Some points, one per row:
[ -11   29   -7   11   63   12  -99   19  -44  -36 -127  -78   14  -91
  -84  -19]
[-32  20  22  30  48 -25   5  41 -13  36 -13  16 -44 -65  21  66]
[-53  22  44  41  15   6  -1  49  12  11  39  72  -1 -41  42 -25]
[ -4 -40  40  34 -16  -1  17 -17  53 -21  56 -13  17  17 -41 -12]
[ 28 -15 -66 -71 -77 -63   3 -35 -32 -71   4  40  -7   6  38  24]
[  -5   11    9   18   -8   -9  -41   62   69   63  -27  -18  -86 -103
  -36  -54]
[-11  33   5 -11 -15 -29 -15 -28 -43  24  -5 -23  -8 -13  21   2]
[ 27  -3  18 -42 -45   5 101 -61 -60 -25 127  95  13  35  63   5]
[ 13  52 -28 -47 -58 -30  49  34  19 -42  69  23 -57  25  -2 -48]
[ 29  18   8  36  20   3  14 -40 -36  43 100 -43 -76 -82 -41   3]
[108  -2   0 -61 -80 -37  17 -43 -18 -20 127 -18 -25  59  42 114]
[ 37 -17 -42  13  24  -3  36 -68 -28 -31  16  -8 -42 -44  12  21]
[-17  30  42  46  50  66  11  52  67  66 -39 -45 -24 -15  35 -22]
[-37  18 -16 -68 -27 -17 -26  24   6  47 -32 -41 -12 -14 -14 -35]
[ -3  21  19 -20  -5 -22  -8  34  40  -3  69  41 -13 -17 -73  26]
[ -3  14   3 -16  13  52  61 -41 -46 -78   7 -63 -17  45 -10 -41]
[-13  18 -28  13  15 -26  31  69  -5   5  55  36 -43 -34 -49 -29]
[   9   -5   51   51    8   55   14 -127  -19  -30  125   71   -3  -38
   39  -37]
[ 24 -39 -58 -15  28  -1 100  32  57  33  61  35  12  40   8   0]
[ 15   3 -43  -8  41  32  24  42  81   2 -17  24  -3 -29  11 -16]
[  9  21   8 -22  -6  -9  11  28  44   2  77  25 -20   8 -33 -24]
[ 30 -58 -81 -32   7 -74   1 -50 -11   0  99  13 -32  37  42  38]
[  65  -73  -18  -24  -45    4   64  -32   -1 -102   77   44   24   53
   31    5]
[  18   40  -18  -35   12   25  -79   25   34    7 -121  -70    0  -16
   55   11]
[103  38   3  45  55  18   5  66  58  20 -87 -35 -39 -26 -49  60]
[ 64  91  48  49  60  34  -9  -5   6  19 -28  -7   1  13  -8 -29]
[-91 -38   9 -30 -88 -31  72  -7 -29 -38  27   0 -18 -31 -36 -19]
[-83 -97 -97 -46 -15 -13 -16  62 -19   7 -30  -8  41  18   7 -32]
[-10  20   5 -31 -21 -40 -49 -73 -59  -2  49  39 -18  24  14  36]
Then 10 other points, each followed by its number:
[-77  -3 -12 -69 -20  12 -29  51 -22  -2 -86  -5  -4 -25 -38  27] 0
[-85 -76 -56 -42  51  54 -52 117 -83  24 -48 -31 -64 -28 -51 -10] 1
[ 75 -33  12  -1 -42 -42 -28 -62  16  -2 120  99  44   8 -10  10] 2
[ 24  27 -43 -23 -15  -9 -22 -29 -42 -51  23   9  25  77  33  24] 3
[-30 -23 -40 -53 -57 -97 -56  38 -72  25 -63 -41 -17 -18 -61  -3] 4
[ 67  45  55 -20 -52   0  44 -50  38   9  67  32 -30 -33  11  47] 5
[ -9  19 -34   0 -12 -14 -28 -55  13  56  12 -47 -18  11  16 -17] 6
[-61   6  36  22   7  -4 -31 -62 -71  13  72 -22 -34 -40  18   4] 7
[ -40   78   28  -16   25   25  -13   26    9   32 -109  -49   51   11
   42  -58] 8
[-30   6  27 -28 -59 -75  -4 -62 -53 -69  42   0  -9  44  -2  19] 9
Which two of these numbered points are nearest to each point below, ignoring the 2 directions in which the first points spread most? Their numbers follow each, nearest first.
[-58 -52 -41  29  45 -66 -29 -68 -69  32  20  45   4 -41 -17   3] > 7 4
[ -96   36   51    6   35  -10  -92   38   72   46 -120  -35   71  -58
  -18  -62] > 8 9
[ 67  71  25   0  11  46 -65  13  61  63 -68  -4 -20 -74 -34 -10] > 5 2
[-33   9   9 -45   5  25  -1  99 -38  24 -54   2  15 -32   3  70] > 0 5
[ 20  46  35 -27 -69 -13  71 -43 -79 -53  96  -5 -46  -1  18 -29] > 9 4
[ 79  51  60  49  26  54  35 -42 -12 -13  72   1  18   9 -10   5] > 3 8
[-12 -26 -38   8  32 -22 -49  30  87  80 -12  45  10  -7 -25 -17] > 2 6
[-114  -56  -42   27   12  -36   30   24  -38   28   47   28  -21   17
    9 -112] > 1 7
[ 12 -39 -80 -38  32  41 -32  16  57  41   7  78  30   1 -15  36] > 2 0
[-69 -48 -19 -22  15  39  12 100  -8  30 -81  11  35 -45 -57   8] > 0 1
[-20 -12 -21 -40   9  19  64  31 -32   6 127  17 -63 -31 -52  34] > 1 0
Now 10 new points, numbered from 0 again:
[ -93   53   48  -18   13   80  -50   32   31    0 -120   12  -31   -5
  -50  -26] 0
[ 37 -38  27  39 -48 -52  16  11   2 -75  27 -25   8  71  59  59] 1
[  24   85   64  -34    2   25  -76   46   35  -20 -127  -25   39  -37
  -34  -12] 2
[-32  -6  41  32  15  69  47  77  25   1 -94 -39 -13   5  11 -52] 3
[-36 -20  -8  38  18  20  58   0 -28  -6  78  27  39  59 -58 -12] 4
[ 69  38  10  38  41  65  25 -44 -54   2  57 -48  29  16   9  42] 5
[ 13  11 -50 -40 -18 -72   3  -5  61  63  -1  38  11  35 -30 -44] 6
[ 20  35 -50 -30  21 -14  -4 -29 -32 -19  37 -29  12  47  57  31] 7
[ 70  -6  29 -18 -87 -28  42 -37   8 -78  89  51  38  41  45  10] 8
[ 44   8 -65   1   6  38  50 -28   4 -24  58  11 -17  17  61 -10] 9
The same question for these:
[ 27 -30 -43 -37 -44   1  95 -81 -69 -31  51   7 -49   0   7  -8] > 9 7
[  9 -33 -45 -80 -25  27  52 -26  27 -18 109  41 -45  50  65  31] > 9 7
[-30 -57 -75  -4  -2 -57  38  31 -27 -40   9   9   8  35 -37 -12] > 4 9
[  -2    9   56   83   42  -17  -37   25  -27  -55 -108  -68   10   10
  -11   -5] > 1 8
[  38   64   21  -33   17   97  -69   46   68   40 -127   19   62  -18
    9   58] > 2 8
[ 11   4   8  59  23 -12  11  67 -31 -37 -47 -27 -10 -17  23  15] > 1 8
[ 27 -94  57  19 -48  42  97 -86  -7 -14 111  31  28  33  16 -10] > 3 4
[  4 -75 -36 -72 -51 -21  77  -5 -65 -90  52  21 -62  -5 -18  27] > 3 9
[ 13 -19  16  24  59 113 -10  -6  11 100 -41 -44  12 -72 -13  28] > 5 9
[  18   -8  -72  -66  -15   10  -56  -40    0   17  -87  -47  -27 -127
  -29   11] > 9 7
[-40  42   1 -62 -32  13 -61  -2 -35  18 -37   3  71 -11  -5 -40] > 2 0
